Each path below is one point turned by a fixed rotation once a step. After each direction that follows a path, write how fast that rotation turns it, in degrees per step (0 if it stays still).
Each turn is a multiple of 5 degrees from 10 to 175, or 0.
Each row of a path follows its step; steps can be skipped.

step 0: .09, -.05, -.19, -.23, .20, -.10, -.09, .06, .08, .18, -.01, .05, -.05, .09, .07, .11, -.08, .15, -.26, -.16, -.03, -.05, -.12, -.04, .02, .08, .06, -.13, .30, -.03, .12, .10
step 1: -.16, .03, -.13, -.12, .14, .05, .01, -.18, -.05, -.06, .11, .09, .03, .21, .04, .01, .07, -.08, .00, .15, .05, .18, .15, -.11, -.01, .14, .02, .00, .40, -.04, .16, .10
step 2: .10, .08, -.36, -.15, .02, -.09, .00, -.13, -.07, .07, -.03, .10, .01, -.14, .06, -.06, .21, .15, .09, -.08, -.10, .08, -.16, -.17, -.07, .21, -.10, -.08, .16, -.08, .17, -.07
step 3: -.09, .10, -.04, -.14, .05, -.10, .10, -.10, .04, -.21, .25, -.10, -.10, -.03, -.14, -.12, .07, .11, .14, .15, -.02, .14, .12, -.01, -.16, .19, -.02, -.10, .14, -.28, -.05, -.09
step 4: .21, .11, -.30, -.24, .04, -.12, .11, .12, -.02, .01, -.06, -.09, .15, -.26, -.02, -.03, .09, -.06, .09, -.04, .16, .14, .05, .02, -.02, .15, .09, -.05, -.12, -.21, -.10, -.01
step 5: .10, -.07, .09, -.01, .00, -.02, -.04, .23, -.17, -.12, .06, -.10, -.05, .04, -.18, -.05, -.12, -.06, .13, -.14, .08, .26, .13, -.09, -.12, .07, .16, -.24, .13, -.19, -.14, -.10
step 6: .04, .19, -.14, .01, .06, -.11, -.12, .04, -.09, -.04, -.12, -.11, .25, -.05, -.03, .12, -.13, -.11, .08, -.10, .27, .29, .05, -.03, .10, -.07, -.17, -.20, -.07, .05, -.01, -.10
step 7: -.06, -.05, -.12, .18, -.15, -.08, -.25, .19, -.16, -.28, .01, .00, -.03, .08, -.01, -.03, -.03, -.03, .00, -.12, -.15, .27, .09, .05, -.18, -.09, -.09, -.21, -.08, .01, .08, .03
step 8: .14, .08, -.11, .06, -.19, -.11, -.01, -.01, -.15, -.27, .02, -.11, .03, .00, .06, .06, -.16, -.05, .04, .07, .02, .18, -.01, .11, .13, .01, -.32, .22, -.11, .15, -.03, -.15
step 9: .00, -.04, -.05, .16, -.09, -.01, -.02, .44, .05, -.22, .01, -.17, -.04, -.04, .20, -.18, -.01, .15, -.08, -.03, -.11, .01, -.12, .20, -.02, -.06, -.14, .04, .03, -.01, -.11, .02
Speeds:
.00, -.06, .00, .09, -.04, -.03, .02, .01, .01, .05, -.02, -.06, .10, .03, .03, -.04, -.06, -.08, -.07, .04, -.07, .02, -.01, .02, -.04, .01, -.03, -.01, -.03, .01, -.04, -.08 | 25
-.05, -.04, -.01, -.01, .04, -.02, -.02, .05, -.02, .00, -.01, .09, .06, .03, -.05, .11, -.10, -.05, -.02, -.03, -.01, -.02, .02, -.10, .01, -.02, -.04, -.04, .01, .01, .01, .05 | 60
-.02, -.04, .01, .03, .02, -.06, -.06, .05, .04, .00, .07, .06, -.04, .02, -.01, .02, .04, -.03, .02, -.11, -.09, .00, -.05, .07, .00, -.01, .06, .01, .03, -.07, .00, -.06 | 160
-.03, -.04, .00, -.05, .03, .08, .07, .03, -.02, -.08, .03, .02, .04, -.06, -.03, .00, .02, .00, .00, .01, .01, -.07, -.09, .02, -.05, .03, -.04, .03, -.03, -.06, -.10, -.03 | 60
-.01, -.03, -.04, .04, .00, -.12, .11, .05, .05, -.01, -.04, -.02, -.03, .00, -.02, .02, -.03, .07, .08, .04, -.03, -.02, .01, -.02, .05, .01, .06, .04, -.02, -.01, -.07, .04 | 65

step 0: .11, -.13, -.07, .17, .22, .00, -.17, -.25, -.03, -.03, -.11, .01, .21, .01, .03, .09, .23, .00, -.02, -.07, .07, -.10, .10, .16, -.17, .01, -.15, .01, .06, -.01, -.14, .11
step 1: -.02, -.01, -.01, .02, -.25, -.06, -.17, .08, -.04, .06, -.23, -.17, -.19, -.04, -.04, .11, -.14, -.06, -.09, -.11, .20, -.20, -.11, .11, .05, -.09, .02, .21, -.06, .08, .07, -.12
step 2: .10, .07, -.03, -.06, .05, .27, -.03, .06, -.14, -.20, .03, .18, .04, -.21, -.19, .00, .11, -.01, .10, -.26, -.11, -.14, -.10, .05, -.18, .06, -.01, -.12, .09, .04, .02, -.04
step 3: -.02, -.06, .17, -.04, -.04, -.09, -.02, .11, .16, -.01, -.12, .13, .14, .02, -.02, -.23, -.01, -.12, .03, -.05, .27, -.14, .05, .01, .02, -.27, .01, .09, -.07, -.15, -.24, .02
step 4: .09, .19, .04, -.06, .10, -.15, -.08, -.15, -.42, -.09, -.01, .01, -.09, -.06, -.13, -.09, .06, -.05, -.04, -.03, .02, -.03, .26, .02, -.03, .05, -.06, .15, -.03, .14, .06, .05
step 5: .00, .14, -.05, .04, .08, .09, .02, .12, .11, -.07, -.09, -.25, .11, -.08, .01, -.02, -.16, -.17, -.03, .03, .10, -.28, -.10, -.22, -.01, -.15, -.18, -.16, .01, .13, .02, .00
step 6: .10, -.04, -.08, -.19, -.13, -.03, .00, .11, -.10, .01, -.03, .09, .14, -.09, .01, -.14, .12, .05, -.13, -.17, -.06, .09, .16, .06, .07, -.15, -.15, .04, .33, -.12, .19, .00
step 7: -.11, .09, .20, .02, .07, -.05, .09, .22, -.11, -.10, -.15, .05, .10, -.13, .13, -.16, -.05, .00, -.13, .26, .04, -.13, .05, -.01, .01, .07, .21, -.06, -.11, .03, .01, -.21
step 8: .24, .03, -.23, -.08, .22, .00, .06, -.10, -.04, .06, -.17, -.06, .24, -.02, .05, .03, .16, .16, .09, .02, .01, .11, .12, -.14, -.12, -.11, -.03, .10, .02, .16, -.07, .03
step 9: -.01, -.09, -.15, .13, -.07, -.11, -.05, .04, -.03, -.01, -.27, -.11, -.01, .07, .21, .02, -.07, -.16, .00, .06, -.10, -.30, .01, .06, .23, .09, -.07, .12, .06, -.12, .08, -.11
Speeds:
.02, .03, .02, -.02, -.05, .06, .01, -.03, -.03, -.02, -.06, -.06, -.02, .00, -.04, .04, -.08, .02, -.03, .04, .09, .06, .09, .00, -.09, .05, .05, -.02, -.05, -.03, .04, -.01 | 115
.00, .03, -.08, -.04, -.05, .11, -.01, .01, .02, -.02, -.05, -.03, .02, .03, .04, -.04, .04, -.06, .09, -.01, -.05, .04, .02, -.03, -.01, .00, -.05, -.07, -.03, -.03, -.08, .01 | 120
.00, -.03, .04, .03, -.03, .02, -.03, -.02, .02, .00, .00, .02, -.05, -.03, -.16, .01, .00, -.05, .05, -.10, .01, -.05, -.01, .02, -.01, .03, .00, .04, -.06, -.03, -.07, .02 | 35
.07, -.04, .04, -.02, -.04, -.01, .01, .03, .09, .00, -.04, -.02, -.05, -.03, .04, .03, .10, .00, -.01, -.02, .08, .06, .01, -.07, .02, -.06, .02, .04, -.01, .03, .03, .09 | 145
-.07, .04, .00, -.04, -.01, .08, .01, .00, .04, .00, .03, .03, .03, .00, -.05, .03, .07, -.07, -.01, .10, -.03, -.07, .02, .00, -.02, .04, .06, .04, .03, .10, .04, .04 | 135
